128 stands for zero in the data rows.
Every row has a hidden score. How much higher is the second row's score than the first row's in each pair? 6 means about the same, 12 much higher and 0 much lower.
[ 78 124 105 155 138  97 143 161]
[ 95 122 113 147 147  97 154 154] ~ 6
[179 110 170  76 126 165  85 103]
[186 147 178  94 138 182  77 101] ~ 7
[124 117 156 140  87  90 182  67]
[116 108 197 142  56 100 177  71] ~ 6
[121 116 169 149  84  77 178  74]
[ 87 137  89 157 142  98 153 158] ~ 7
[127 139 161 141  71  86 179  73]
[ 79 125  90 160 156 100 148 158] ~ 6
[153 144  90 114 192 181  55 182]
[139 145  99 101 171 197  56 201] ~ 7
[144 148  91 100 187 197  60 197]
[106 128 163 143  82  74 181  70] ~ 0
[104 109  95 170 118  98 149 161]
[150 131  87  91 185 179  65 201] ~ 11
[ 88 101  90 169 133 111 150 150]
[191 136 167  65 140 161  87  99] ~ 11
[ 94 125 103 164 126  89 151 155]
[171 150  97  91 207 186  61 201] ~ 12
[ 86 113  92 177 149 103 145 155]
[118 106 184 128  69  82 182  71] ~ 6
[151 142  80  96 188 185  56 196]
[113 113 168 150  67  84 185  77] ~ 0
[177 145 161  75 119 179  89 100]
[127 116 176 155  67  75 181  72] ~ 0
[ 93 107 104 169 124 104 147 157]
[186 145 166  61 131 171  97 102] ~ 11
[115 135 103 161 126  89 148 169]
[172 155 175  85 125 172  86  99] ~ 10
[101 122  85 163 127 100 154 159]
[125 124 165 142  63  82 168  65] ~ 6
[181 135 176  57 133 173  91 105]
[ 92 119  87 162 125 107 148 155] ~ 1
[ 72 116 105 176 129  94 148 164]
[ 88 113 102 173 130  98 148 155] ~ 6
[ 75 137  92 171 127 106 147 173]
[128 117 176 133  67  81 181  77] ~ 5
[106 119 169 138  81  79 178  62]
[102 117 100 154 138 117 143 164] ~ 7
[185 128 171  86 108 173  91 106]
[145 139 101 110 190 188  64 191] ~ 7
[ 76 122  89 171 116 103 146 154]
[ 63 120  87 169 151  99 152 162] ~ 6
[ 85 113  92 158 136 117 141 153]
[173 138 163  69 120 172  89  94] ~ 11
[121 118  89 150 125 100 142 155]
[ 89 127 112 169 148 101 155 155] ~ 6
[199 140 154  78 122 171  95 105]
[ 86 106 100 169 132 102 154 151] ~ 1
[113 107 177 139  75  79 186  67]
[106 125 167 134  76  79 185  65] ~ 6
[180 151 168  77 135 165  91 108]
[167 158 157  74 129 185  91  99] ~ 6
[108 123  92 162 125  99 148 161]
[186 141 159 105 127 170  92  94] ~ 10
[160 136  71 112 204 195  57 182]
[190 142 167  75 139 178  91 103] ~ 6
[155 159 109 119 174 204  52 193]
[137 122 160 145  81  81 169  67] ~ 0
[114 132 167 138  58  85 186  70]
[114 130 177 144  48  87 180  71] ~ 6
[195 135 171  60 129 177  87 107]
[158 138  86 113 196 193  56 182] ~ 6
[ 89 117 101 176 130  99 147 165]
[134 161  77 104 179 195  55 188] ~ 12
[ 76 130 106 164 144 108 149 169]
[141 141  87 115 203 182  62 206] ~ 10
[185 152 157  77 138 173  85 105]
[110 133  95 157 127 105 143 150] ~ 2
[103 125 173 141  75  87 192  72]
[177 126 143  93 110 173  90  90] ~ 10
[122 115 180 148  64  88 180  64]
[188 148 178  71 121 172 101 104] ~ 12
[ 83 111 102 165 150 100 149 153]
[150 138  87 116 186 192  55 191] ~ 11
[149 147 103 102 193 197  60 198]
[ 94 143  94 148 127 100 152 157] ~ 1
[190 134 158  74 125 166  94  99]
[165 139  79  86 187 176  50 192] ~ 7
[152 121 105  90 205 195  52 192]
[ 95 130 103 165 130 104 143 158] ~ 1
[201 130 155  74 131 178  88 106]
[ 83 134 103 171 135  86 148 158] ~ 1
[188 139 166  84 139 158 103 100]
[ 89 130  83 159 138 110 161 158] ~ 2
[ 80 145  64 157 121 104 150 160]
[178 149 151  89 124 175  94 116] ~ 10
[185 142 161  73 120 178  86 108]
[113 113 162 142  82  91 186  67] ~ 0
[102 108  95 174 146 111 147 148]
[ 83 123  94 151 153 102 152 158] ~ 7
[ 83 127  86 160 131 109 151 153]
[172 157 162  87 134 181  84  98] ~ 11
[116 124 171 155  72  89 179  73]
[ 84 125  78 157 128  96 149 164] ~ 6
[196 133 169  89 140 169  92 103]
[192 150 151  65 138 176  93 101] ~ 7
[120 109 192 157  78  83 178  76]
[ 81 121  97 160 127 100 145 148] ~ 7
[123 128 174 136  96  92 181  70]
[ 70 130  91 150 139  93 143 155] ~ 6
[123 139 167 142  73  83 181  74]
[181 142 177  64 126 181  92 105] ~ 11
[ 76  97 100 166 141 103 145 162]
[182 148 184  84 130 157  89  97] ~ 11
[180 126 172  89 138 186  92 109]
[166 129 150  73 126 171  88 106] ~ 6
[178 144 168  78 139 181  96 106]
[ 87 118  94 162 156 109 143 155] ~ 1
[ 82 113  93 160 129 108 148 155]
[ 89 146 111 162 127  96 149 159] ~ 7
[ 97 132 107 140 137 103 147 164]
[ 80 104  68 175 128  99 149 154] ~ 4
[117 127 170 140  78  84 180  70]
[193 145 188  92 122 165  91  96] ~ 11
[172 143 168  83 127 171  87  96]
[120 136 172 123  63  78 185  71] ~ 2
[ 88 136 106 165 131 101 150 153]
[139 131  97  84 185 190  60 194] ~ 11
[148 149  88 101 192 189  55 195]
[ 90 134 103 161 131  93 143 157] ~ 1
[191 137 169  88 127 185  92  96]
[180 148 174  78 116 169  92 105] ~ 6
[196 148 161  62 124 167  94  99]
[135 122 177 152  93  87 175  66] ~ 1
[112 141  93 142 154  98 147 159]
[ 89 134  95 187 145  93 147 154] ~ 5
[ 74 131 105 175 139 102 153 162]
[ 99 119  88 146 134 109 156 162] ~ 6
[ 77 123  88 150 122 105 147 157]
[ 87 104 106 157 136 106 142 149] ~ 6
[161 122  79  96 179 187  59 196]
[ 80 121  95 177 117 101 156 157] ~ 1
[ 92 139  98 169 140 100 148 160]
[113  99 154 148  78  92 186  68] ~ 4
[ 83 117  89 166 129 103 145 160]
[123 132 181 141  68  83 174  65] ~ 6
[124 104 165 154  67  84 179  74]
[161 139  79  82 227 180  60 194] ~ 12
[ 79 120  88 169 147 107 149 156]
[181 124 171  79 136 173  91  99] ~ 10
[ 54 112  92 147 135 107 156 157]
[180 123 168  84 121 155  93 105] ~ 10
[145 153  78  96 204 177  55 185]
[ 77 120  93 167 117 104 156 159] ~ 1
[101 128  99 161 131  96 158 159]
[ 97 110  94 149 131 101 147 156] ~ 6
[ 92 129  96 138 147  91 148 162]
[203 137 161  70 136 171  89 109] ~ 10
[ 92 123  84 181 136  98 144 151]
[114 116 156 127  91  85 179  70] ~ 6
[119 123 175 126  69  81 173  67]
[144 132  94  89 201 199  62 191] ~ 11
[122 137 163 163  72  93 184  61]
[175 144 117 116 177 181  61 199] ~ 12
[186 139 165  72 120 171  84 105]
[120 109 149 137  69  76 189  66] ~ 0
[128 111 175 152  69  78 176  68]
[156 135  86  90 196 189  55 187] ~ 12
[185 108 156  64 120 181  93  98]
[150 131  81  89 196 183  56 181] ~ 7
[ 84 104  99 184 136  94 148 161]
[179 134 158  67 129 177  91 102] ~ 12
[108 114 156 142  68  93 181  63]
[135 106 161 150  76  95 194  61] ~ 6
[ 85 129 104 184 157 108 145 161]
[100 123 165 148  83  86 174  72] ~ 5
[ 77 108 108 157 139 104 143 153]
[188 134 161  94 115 174  92 100] ~ 11
[154 126  91  91 216 180  55 191]
[ 93 119  81 159 139  93 145 154] ~ 1
[ 88 119  99 179 147  94 151 156]
[ 95 125  97 183 141  94 145 157] ~ 6
[180 155 183  90 142 171  81 102]
[173 130 164  91 140 186  95 105] ~ 5
[ 80 121  73 164 140 103 155 161]
[135 113 162 133  66  84 183  56] ~ 6
[177 124 171  74 125 176  90  95]
[116 125 165 129  84  80 177  75] ~ 2
[120 109 171 152  55  79 184  66]
[176 142 164  81 113 183  89 105] ~ 12
[ 90 122  83 186 142 102 152 157]
[189 134 162  76 125 175  91 108] ~ 11
[ 87 133 101 178 141 100 152 160]
[170 147 148  78 128 167  88  98] ~ 10
[131 125 174 153  72  83 188  66]
[ 78 121 109 176 139  99 151 160] ~ 6
[ 75 116  81 148 136 106 146 151]
[176 136 164  79 139 181  92  98] ~ 11
[191 129 166  77 137 181  90 104]
[ 89 132  78 165 132  99 153 164] ~ 1
[ 77 115  97 154 142  93 153 165]
[174 139 156  60 112 159  94 114] ~ 11
[181 137 160  79 132 167  84 106]
[ 88 136 108 173 143  92 148 164] ~ 2
[102 122  98 162 137  83 147 170]
[122 119 166 138  66  88 179  84] ~ 6
[ 88 106  91 159 116  95 155 156]
[ 97 126 106 162 146 100 143 161] ~ 7
[ 90 148 107 150 136 100 154 157]
[148 144 104  99 204 190  62 182] ~ 10
[ 94 105  86 168 150 100 147 164]
[194 138 161  84 136 167  85 106] ~ 11
[122 126 149 146  74  84 184  73]
[ 89  99  91 169 156 104 144 160] ~ 6
[ 80 126 107 162 140 105 141 155]
[136 155  84  89 198 202  53 183] ~ 11
[165 139 106  99 200 187  55 191]
[ 87 128 106 183 140 105 146 156] ~ 1
[189 142 158  82 133 163  96 103]
[134 112 172 155  69  86 176  74] ~ 1
[ 89 130  88 149 142  88 149 157]
[123 112 183 132  75  73 175  68] ~ 5
[ 90 109 100 172 122 105 148 157]
[ 87 130 103 166 123  94 151 154] ~ 6
[101 108 105 169 129 106 144 155]
[104 112 172 138  78  70 180  57] ~ 5
[ 87 115  88 165 150 120 142 158]
[138 146  81  87 195 200  56 190] ~ 11
[ 78 131  94 172 139  98 145 152]
[205 134 160  83 141 163  90 107] ~ 11
[ 84 108 113 153 139 111 150 159]
[133 118 166 143  66  91 174  63] ~ 6
[122 128 162 136  67  90 186  58]
[131 102 162 149  74  89 181  73] ~ 5
[152 117  83  77 198 193  56 192]
[136 146  80 110 181 197  59 190] ~ 6
[127 141 163 151  76  90 175  66]
[126 129 170 130 100  80 180  60] ~ 6
[120 129 174 131  57  86 188  72]
[122 142 165 137  70  85 180  73] ~ 6
[ 97 104  99 160 132 104 153 165]
[188 133 166  90 128 169  96 107] ~ 11
[182 150 146  84 147 169  94  98]
[178 158 174  73 137 181  94 100] ~ 7
[ 96 131  95 166 130 103 148 157]
[ 88 113  86 160 127 101 150 148] ~ 5
[ 98 130  95 155 126 104 152 157]
[102 120 184 151  70  90 176  57] ~ 5
[197 150 175  73 128 172  95 101]
[ 88 119  76 159 116 105 149 146] ~ 0
[166 142  91  87 189 194  57 188]
[175 127 173  62 111 163  94  96] ~ 5
[180 133 165  71 133 165  95 113]
[ 93 124  91 146 143  94 150 156] ~ 2
[147 120 179 136  82  86 182  72]
[200 129 161  72 138 190  85 105] ~ 11
[ 81 136 100 145 133  90 155 161]
[ 93 115  89 171 134 116 146 159] ~ 6
[189 123 156  77 130 158  94 114]
[179 139 182  82 130 167  89  93] ~ 7
[102 135  79 163 132 107 151 161]
[125 137 167 167  74  83 181  65] ~ 5
[157 114  91  94 202 180  55 185]
[ 70 110  94 155 156 102 152 153] ~ 1
[187 110 161  73 110 175  92 104]
[ 90 129  91 177 148 101 154 153] ~ 2
[147 134  90  98 179 173  61 176]
[ 68 119  88 174 134 103 149 157] ~ 1
[160 128 107  88 194 199  61 192]
[ 86 126  74 181 155  99 151 157] ~ 0
[ 89 141 112 163 138  99 150 156]
[192 136 163  73 119 181  93 105] ~ 10
[169 132  94  90 177 185  57 188]
[188 148 156  64 130 178  96  91] ~ 6
[146 146 101  96 188 184  54 190]
[127 107 171 135  71  87 181  60] ~ 0
[ 72 129  93 155 138  92 151 147]
[205 143 182  95 138 174  90  99] ~ 11
[178 138 163  79 136 164  95  95]
[ 81 120 107 153 157 103 148 159] ~ 2
[191 137 157  97 140 172  98 100]
[149 137  90 106 204 188  54 201] ~ 7
[107 102 158 142  83  80 189  63]
[ 94 115  97 153 141 101 145 164] ~ 8
[139 132  82 102 192 197  55 188]
[ 85 135  71 147 132 107 151 151] ~ 2
[ 84 134  99 140 142 104 145 153]
[175 125 155  69 127 171  89  97] ~ 9
[ 90 131  77 155 129  97 147 164]
[178 157 147  79 116 185  86  98] ~ 11
[122 126 181 133  69  89 188  68]
[164 144 155  83 127 163  90 102] ~ 10
[ 82 113  89 147 133 107 143 148]
[105 110 173 129  81  83 185  58] ~ 5
[119 107 168 149  80 100 180  61]
[154 143  90  97 198 179  55 186] ~ 12
[ 80 127  84 174 127  99 149 152]
[ 91 115  97 149 141  98 150 165] ~ 6
[189 127 171  57 135 177  95  89]
[182 133 161  84 122 165  92 102] ~ 6
[141 149  81  99 185 193  55 184]
[183 141 156  92 125 180  88 102] ~ 5
[ 72 144  86 178 122 115 144 159]
[123 121 167 146  88  90 180  64] ~ 5
[144 139  84  66 209 176  62 192]
[182 130 167  98 129 168  93 114] ~ 5
[ 93 125 106 164 126  90 157 164]
[193 161 162  74 115 159  89 107] ~ 11
[ 81 125  80 159 135 111 148 157]
[174 143 168  79 124 174  87 115] ~ 11
[129 124 172 138  77  87 180  70]
[188 140 174  63 116 178  88  99] ~ 11
[ 84 105  76 166 132 100 139 165]
[189 131 156  87 131 176  91 104] ~ 11
[182 127 161  75 125 177  87  93]
[124 111 157 157  79  82 181  65] ~ 1
[ 79 127 112 163 134  97 150 163]
[186 137 167  77 148 177  89 103] ~ 11
[195 146 158  66 117 179  93 101]
[113 140 175 134  93  89 187  70] ~ 1
[180 129 167  91 124 177  95 104]
[183 134 151  75 131 169  83 110] ~ 6
[124 115 185 156  77  78 181  72]
[ 94 125  87 163 109 107 153 150] ~ 7
[192 149 158  85 139 180  88 108]
[116 118 163 151  61  93 173  66] ~ 0
[ 65 137 106 147 126 101 148 158]
[192 151 153  83 136 175  91 101] ~ 10
[ 93 126  93 187 130  97 152 156]
[ 90 129 112 167 133  93 148 157] ~ 7
